Where one turn sends some rows of the set: a few examples, then the rows asked:
zifod: [-14  -7  -4  -2   1  -6   4 -23  12 -15 -19   8  -6  -5  -9   1  -3  14]
miza: [  2  13   6 -15  -2 -12  -8  -5   2  19   1  28   6 -13 -18  -3   4   3]
fuvif: [ -6  -8  -9   6   5   8  16  -6   4 -16  -6  14  -1   5  -8   0 -11   2]
vikez: [ -4  -1  11   7   0  10  -8   6   5  19  -7  -8  -5  -9 -14  -7  12 -10]
Gapin: [ -5  12  -2 -15 -10   2  25 -12   0  -7  -1 -12  -4  -6  -5   0  -8  -4]
gimer: [  0  22  15 -22   0  -9   9 -14   8  -2  -2  -4  -5   1   3  -2   5  -7]
kekil: [-10  -8  -5  -8  -7   9 -10  -7  25  20 -15   2   4  -4  -7  -2 -12  18]
zare: [  2 -21 -12   1  -7  -2  -5  -7  17  -3 -13   1  -2  -3   1 -16  14   3]
feko: [ 13   2  -6  -1   6 -16 -11  -7   8  12  11  17   5  -8 -17  -8  -2  14]
tuf: [  0   7   1 -23 -10   1  -8 -10  14  -3  -4   9  19   2  19  -6  -3  12]
Fima: [ -2   7  10  -1  -7  -7   0  -4  -6  -5  -8  -1  12 -12  17 -10  13 -11]
vug: [ -4  -5   8 -17  -3   8  13   8   4   7   3   8 -13  15  -9   6  -2 -12]
Vak: [  0  -7  18   5   6  -1  -4   0   5  12  -2   7 -11  19 -12  12  -3  -3]
keda: [  3   2   0  -9 -10 -31  -2 -10   1  14   0  15   6 -18  -7  -2  -7   8]
kazib: [ -7  11  18   0   2   6 -11   3   2  16   4  -3  14  -4   4   4 -15   6]

zifod moves to gimer
Gapin moves to vug
Now find these:
vikez moves to zare
feko moves to keda
kazib moves to kekil

Where one turn sends some rows of the set: a few examples, then the rows asked:
noboz: [ -1  -1  18  14   1 -13 -12   9   0  -3  -1  -1 -21  -5 -13  -2  -9   7
   0  -6  10   9   9]
Pafa: [-10  -6  -6  22  -3  13  16  -6  -1  -3  -8  -2  15   9 -24   0   6   7
 -11  11 -13  12  -7]
kip: [-10  -3  15  16  -4  -3  -1   5   4  -6  -3  13 -25 -10 -10   0  -4  14
  -7   1  11   9   7]
ragat: [  2   4   8   7  -4  -1  -5   6  16 -20   8  13  10  17 -25 -20   2  13
  -7   6  -5 -20   1]
didap: [ -1   2   6   7  -4  12   4 -15  -7  -5 -10 -20   2  20  -5  12  11  -4
  -9   0   5 -17   7]
vad: [ -1   6   8  -2  -8   1   4 -21 -11 -17  -4 -15   0  10  -1   4  18  -2
  -9  -6  -2 -10   2]
Tumo: [ -9  -4  10  -8  -5  -5   2 -14 -10 -14 -12 -15  -2  15 -12  10  18  -5
 -13   1   2 -15   0]
kuved: [ -4  -8 -11  27  -8  16  11   0  -8  -7  -3   1  14   0 -19   9  15   6
  -7   5  -7  10   7]
viga: [ 13   7   8  -5   3  -1   2  18   8  -6   3  10  26   1 -14   9  -5  -8
   0 -16  -6   1   9]
fuda: [  7   9  11 -17   2  -3   1  13  10  -4   3   8  24  -5  -7  12  -6  -3
   0  -7  -4  -4 -10]
febo: [  2   1   4  17  -8  -6  -7  13   6  -2   2   4 -27  -7 -13   7  -5   0
  -6  -2  14   4  11]
koti: [ 11  -3  14  -9   6   3  -4   9   2  -5   8  10  30  -8  -7  11  -3  -2
   0 -12  -6   6   2]
mubam: [ -7   6  11   8   3   4   0   4  14 -19  14  15  11   7 -14 -12   7  -2
 -11   2 -11 -27   4]
Guk: [ -7 -18  -4  23  -7  14   9   1  -5   2  -9  -4  12  -7 -24   0   9  11
 -12  11  -6   8   2]
Vozaz: [ -4 -19   9   4   8  -7   7 -11  24 -19   4   0  -1  11  -8  14  -9  -9
   9  20   5  -1   2]
suzos: [ -4 -13 -10  17   2   6   8  -5  -2  -8  -8  -6  22  -4 -27  13   6  16
  -9   7 -10  14   2]
Zevon: [ -8  -4   9   5   2   5  -9  -2   8 -18   7  23  12  19 -19  -9   0   8
 -12   7   2 -25  -3]
dure: [ 12 -18   4   0  -3   5   7 -12  28  -9   6  -3  -6   6  -8  11  -7  -7
   6  19   7   0   0]
Zodi: [ -6   2   9  12  -1  -3 -11   5   3  -7   6   2 -33   0 -13   6  -3  11
   0  -3   8   6  -3]
Bet: [ 16 -13   7   8   5 -10  -1  -5  27 -11   6   4  -9  13 -12  15   6  -6
   3  23   4   0   4]
nof: [  5   5  20 -14   1   5  -7  18   0  -7   4   2  22  -1 -14  11 -12  -7
  -8 -11   4   5   0]

Guk moves to noboz
kip moves to nof
Now find these:
kuved moves to febo
vad moves to dure
Zodi moves to fuda
didap moves to Bet
Tumo moves to Vozaz

Where one turn sends some rows of the set: a few examples, then the rows asked:
Gen: [ -1 -14  -4  -4 -13  -8  13  -6   5 -17  -7  -2]
nofur: [-10   9   4  14  10   3  12   4  -4   9  17  -2]
Vubob: [ -3  12   1   1  -3   3 -25  -3   6  -5  -3   1]
pasu: [-12 -12  -4  -2   3   6  19   7  -6 -17  -9  -7]
pof: [ 4  9  1 12  8 -3 16  4 -3  6 22  5]
zonam: [ 9 -9 -1  7 30  2 -6  6 -9 -4  8  4]
resak: [-16   1  -3 -11 -12   3   1 -11  -1  -6 -14  -1]
Bapib: [ -6   8   3  13  -2   5 -20   4   6  -7  -8  -7]
Mupan: [  3  -5   2   2  31   4 -11   0  -8   1   8   5]
nep: [-16 -16   6 -13   7   3  12 -13   6 -11  -4  -2]
Lato: [  6  -8  -3   9  -4  -5 -10   9  11 -22   5  -6]
fute: [  6  -7  -3   4 -14 -10  14  -5   3 -14 -13   0]
zoteg: [-1  4 -1 -2  8 -3 12 -1  0  3 29  5]
Vato: [ 16   2  -2  10  -5  -8 -12   6   9 -16   1   2]
fus: [  5   6   8 -10   3  -2   9 -20   1  -1 -11  14]
kevuz: [ -3  -4  11  13   5   2  19  -3  -1  -6 -19  -3]
tabe: [-13   2   1  -1  -1   5 -23   0   9  -9   0  -8]
Lesa: [-5 14  4  3  9  2  7 -4 -3 12 21  6]
zubu: [-16   0  -2   0 -12   3   5  -6  -2  -6 -19  -6]
Gogiv: [ -3  -2  -6 -25   1   2  10  -8  -5 -12  -1  11]
Kupi: [  5  -4   3   7  31   4 -10   2  -9   1   5   4]
teb: [  7 -10  -2   2  30   2  -7   4  -8  -4  11   5]
vata: [-6 -1  0  9  9 -1 17  7 -2  1 26 -3]
Gato: [  7  -6  -4  -7 -14 -10  11 -10   5 -14  -9   5]
butof: [-15   4   2   1  11   4   8  -1   0   7  25  -2]
rerez: [ 10  -6  -1   4  30   1  -7   4 -10  -3   9   6]
sogag: [ -9   8  -1  -3 -13   1   3 -10  -4  -2 -20   1]
tis: [  9  10  -1   2  -1   1  17   1 -12  -7 -17  10]
mozeg: [  1  -8   2   5  32   4 -10   2  -9   0   6   2]
tuti: [ 10  -5  -5  -3  -4  -7 -15   2  12 -19   9   1]

kevuz moves to tis
butof moves to vata
Now find these:
zubu moves to fute
tuti moves to tabe
rerez moves to Mupan

Where one turn sends some rows of the set: a few examples, then the rows asked:
Kep: [-20   5  10  -5 -10  22  14  13   7  -5   2 -10  -7   5  -4  -8   7  -4
   3  -4  17  10   8   3   3   8 -11  13   4  -1  -5]
memam: [  5 -11  -4   3 -16   2   3   9   4  12   5 -13   6  10  -9  10  -8  -8
   0 -16  -3  31  -9   3 -27   7   8  16  -8   0   6]
molu: [  6   1  -3   4  -9  10 -15   6  13  12  23 -17  -6  -9   7 -14  12   9
  -8 -18   3   6   7   4 -27   2   3  11   8  12   6]
bif: [ -2  -8  -1  16  -7  13   3   2   5  -3   8  -4   3  -1 -27  12 -12 -15
   2 -11   2  17 -14  -7  -2  -2  -1  -6 -10   3   8]
lafe: [  5  -3  21  -8 -20   1  -6   1 -14  -2   8  -4  21  -5   4 -11   2   2
  10   0 -13  25   4 -12  -4  -4  12 -10  -9  -3  12]
nog: [ -6 -17  -9   8 -15  12 -22  -8   0   8  13 -13   0  -5  13  -7   6   3
   4 -11   1  -5   9  20  -5  -4  -4  -3   3  16 -10]
dilid: [  9  10  -7 -12 -12  10  11  11  -7  -1   5   2 -14 -18   0  -2 -11   6
 -13  -8  -2   6  10  -6  -7  -5  27 -14   2   5  -9]
feki: [-20  13   4  -4 -13  16  15  -6   0  -6 -13 -17   1   5  -2  -7  -4  -7
   3  -7   6  16  17  13  -5   7  -4   9  11   9  -2]
Fego: [ 10   0  -1   4 -12  17   2   1  27   2  23  -6  -8  -4 -17 -25 -12   5
  -6 -13  11  14  12  -8  -7   4   6   0   2   6  -2]
lar: [  0   1  -9  -5   0   2  -7 -18 -13  16   3 -11 -14  15  -5  -2 -15   0
  22   7  -4   5   5 -20  -4  -3   1  17  -5   0  -2]
sez: [ -9   2  16  -9 -21  -7  11 -10  10   5   7 -18   4  -4 -16  -7  -5  10
  -9   6 -11  -7   0  19 -11 -22   6   1   1   3  11]
delan: [ -7   3   9   3 -17  15  23  -8  22   3   3  -9   0   2   3  -3  -9  -5
  17  -7 -11   8  -9 -29 -11  -6  -2   0 -13   3  -7]
fegi: [ -7   4   4  -8 -10  21  14  12  -3   6  11 -23  -9  14  -2  -6  20  -4
  -8 -12  -1  11   8  10   0   3 -17   4  -6   3   4]
Mer: [ -7   1 -12  -6  -5   2   9 -10   2   1   3  -1  -1  12  10   6 -24  -4
  26 -19  -7  11   5   2  -5 -18  -7   6 -15   8 -20]
bogan: [  1   2  10   2   4   4   3   9   5  -6  17  -4   0  -7   3   5  -7  -7
   1 -28 -12  17   3 -15 -13 -12  -8  15 -28   3   3]
fuzi: [-26   3 -16   4 -15  -2 -23  -5  11   5   6   2  -2   6  -5  -8 -12   4
  -2   6   6   9  -3   8 -14 -16   8   4  -4   4   2]
mariz: [ -7  -2   2  -7 -13  -9   1  19  -2   9  11   4  12   0  12  -8  14   1
  24 -14  -9   7  17   6 -10   1   9   9   3  -3 -16]
veg: [  2   7  -3 -24 -12   6   9 -13  10  14   4   5 -16   3  23  -4  -5   1
 -11 -13  12  13   5 -17  -6  -2  10  13  -5   3   2]
tubez: [ 14 -13  14 -11  -5 -19   4   5  -3  18   1  -9   9  -7   2  -8  -6   6
   7   1  -4  14  16   1   9  -6  15  18  -6  -7   0]
vezab: [  9 -10 -13   5  -7   4  -6  -4  25   7  17   0   3   9  -7   4  -1  10
 -21   3  -8  11   8 -10   4 -10 -10   5  -6   8  11]
Vepe: [ -6  -5 -16   9 -25  16   7 -12   1  17  -2  -9  -9   3  -6  17  -6 -14
  14 -10   0   5  -7 -11  -2 -11 -10   6   1   5  12]
tuv: [  4 -21   4  -2   7   5  -9 -11 -11  14  -5 -20  -6  12  -2   0 -11   2
   4  10  -6  13   5 -13 -16  -8   8  16 -11  -4  -6]
diguk: [ -3  -1   2   1   2  -1  -5  -3  -7   8   5  -8 -10  11 -11  -6  -6   1
  16   4  -8   4 -14 -35  -5   1  -1   1  -3  15   0]
zeku: [  0  22  12   1  -2  10   7   3  -3   1  17   0   8  -8  -3  -8   1  -3
  11  -8  -6  13   7   6 -26   0  27  -2  -2  -6  -2]
Fad: [  7 -16   5 -10   7  -5   8  -8  20 -13  -1  -6  16   1   4   2 -10  12
   6   3  -4   2   9  -3   6   1   7   2   5   3 -11]
kof: [ -7  -5  13 -17 -21   7  15  -8  13   3  23   8  11   2   5  -1   5   7
 -11  12   9  -2 -10   0  -3  -4  -6   3   4  -3   1]
Pamel: [  6 -13   1  -5 -16   9  20   6   3  20  -3   3  -4   1  12  -1  14  -2
  10 -11 -11  -2  19  -5  10 -17  -1  -7   0   2 -16]
fut: [  2   8   1 -10 -27  -3 -12  -3  -5 -12   9 -21  -4  12   7   5   4  12
  13 -10 -24  11  10   2  -6 -13  15  -5 -11  10  12]
boz: [ -1  12   7 -16 -23  -2   2  -5   6 -13  13   9   1   3   0  10 -12  15
   1   1   2   8  12  13  -6 -18  -4  14  13   9   7]
sanop: [ -8   0   5 -23 -24  -4   5  -9  -2  11  23   4   0   3  -1 -11   0   2
 -20 -12  -3   8   4   8  -5 -18  -9   0 -17  -1  13]
vid: [ -3  -5   6   7  -2   0  11  -2   7  15   6 -25   4   2  15  14  -1  -5
   8  -6 -17   3  -8   8 -20  -4  12  13 -21   6 -11]
pirem: [ -6 -22 -16   2  -3   0   3   1   6  19   0 -13   6   3  -7   5  -9  -2
  15 -13   4   8  -3   6 -17 -12 -11  19   3  -9  -5]
sidi: [  3  -2  -5 -15 -10  17   0  17  -8  -5  15  -5   0 -17   3  -9  -1  13
  -1  -1   0   4   8  -3 -22  -5  24  -6   2 -16 -13]
veki: [-15   2   5 -11   4   9  -5  -1   4   4  18 -14  -9  -7  -4 -18   5   2
   2  -7   4 -10 -15  -5  -8 -21   6 -11 -19  -9   0]
Liv: [ -4   3 -14   5  -2   2  -6 -18  14  20   7  -3   2   1   0  -1  -8   1
 -29   5  -3   9  -4   4 -16  -7   9   3  -3  12  12]
lep: [  3  10   6  -8  -6  14   0  -3 -16   8  12   3  -1  -2   4 -10  -1   4
  17   2   2   7 -16 -14  -5 -21   1 -20   7   1   7]
disut: [  3 -16  10  -3   0   1 -13   6 -14   3  -3  -7  -9  10  -3   0  -5   3
  -1  -4 -12  21  -5 -26 -15  -1   2   5 -12  14   1]
mogok: [-13  -8 -10   6 -33   5 -14   5  26   1  12  -3  -2  17  -6   0   2  14
   5  13  -6   9   4 -10  -1 -12  -1   6  -3   4   4]
nes: [  8  -2 -15 -10 -14   2  12   2  -3   5   8  -7  -5 -20  -3  -4   0   5
  -4  -5 -12 -15  17  -8  13  -2  12 -14   3   3 -11]
luted: [  3  -3 -21 -17 -24   5  -1   6 -11   5  19  -9   2 -11  10  -2   8  10
   8  -6 -13  -3  23  -5  -5   1  10   1   0 -12  -9]
bem: [ 15  11   9   2   0  25  18  -6   0  10   4   3 -11  -9  -4  -4  -4  -9
  -3 -11  -6   8  16  -2  -1 -20  11 -17  -8  -1  -1]
suze: [  2 -10  -6   7 -34  19  -3 -16  13   4   5  -8  -9   7  -1 -12 -12   1
   2  -4   3   8  17   5  10   2   9 -12   1  17 -10]
tusa: [ 15   8   0 -15  -2  -5  13  -3  -5  30   4  -5 -15   0  10  -2  -7   7
  13   2   8   1  -2  -2   4 -22  10   8   9   3  -1]
danu: [ -7   4   1  -2   2  17  15  -4  -6   1  -5 -28   4   7  -8  -7   6  -2
  -7  -8  -7  10  12  24  -5   1 -14  -6   2   8   2]

tuv moves to disut
sanop moves to kof
Fego moves to suze
Now find these:
danu moves to fegi
bif moves to Vepe
luted moves to sidi
veg moves to Fad
bogan moves to delan
fuzi moves to Liv
tusa moves to tubez
zeku moves to bem

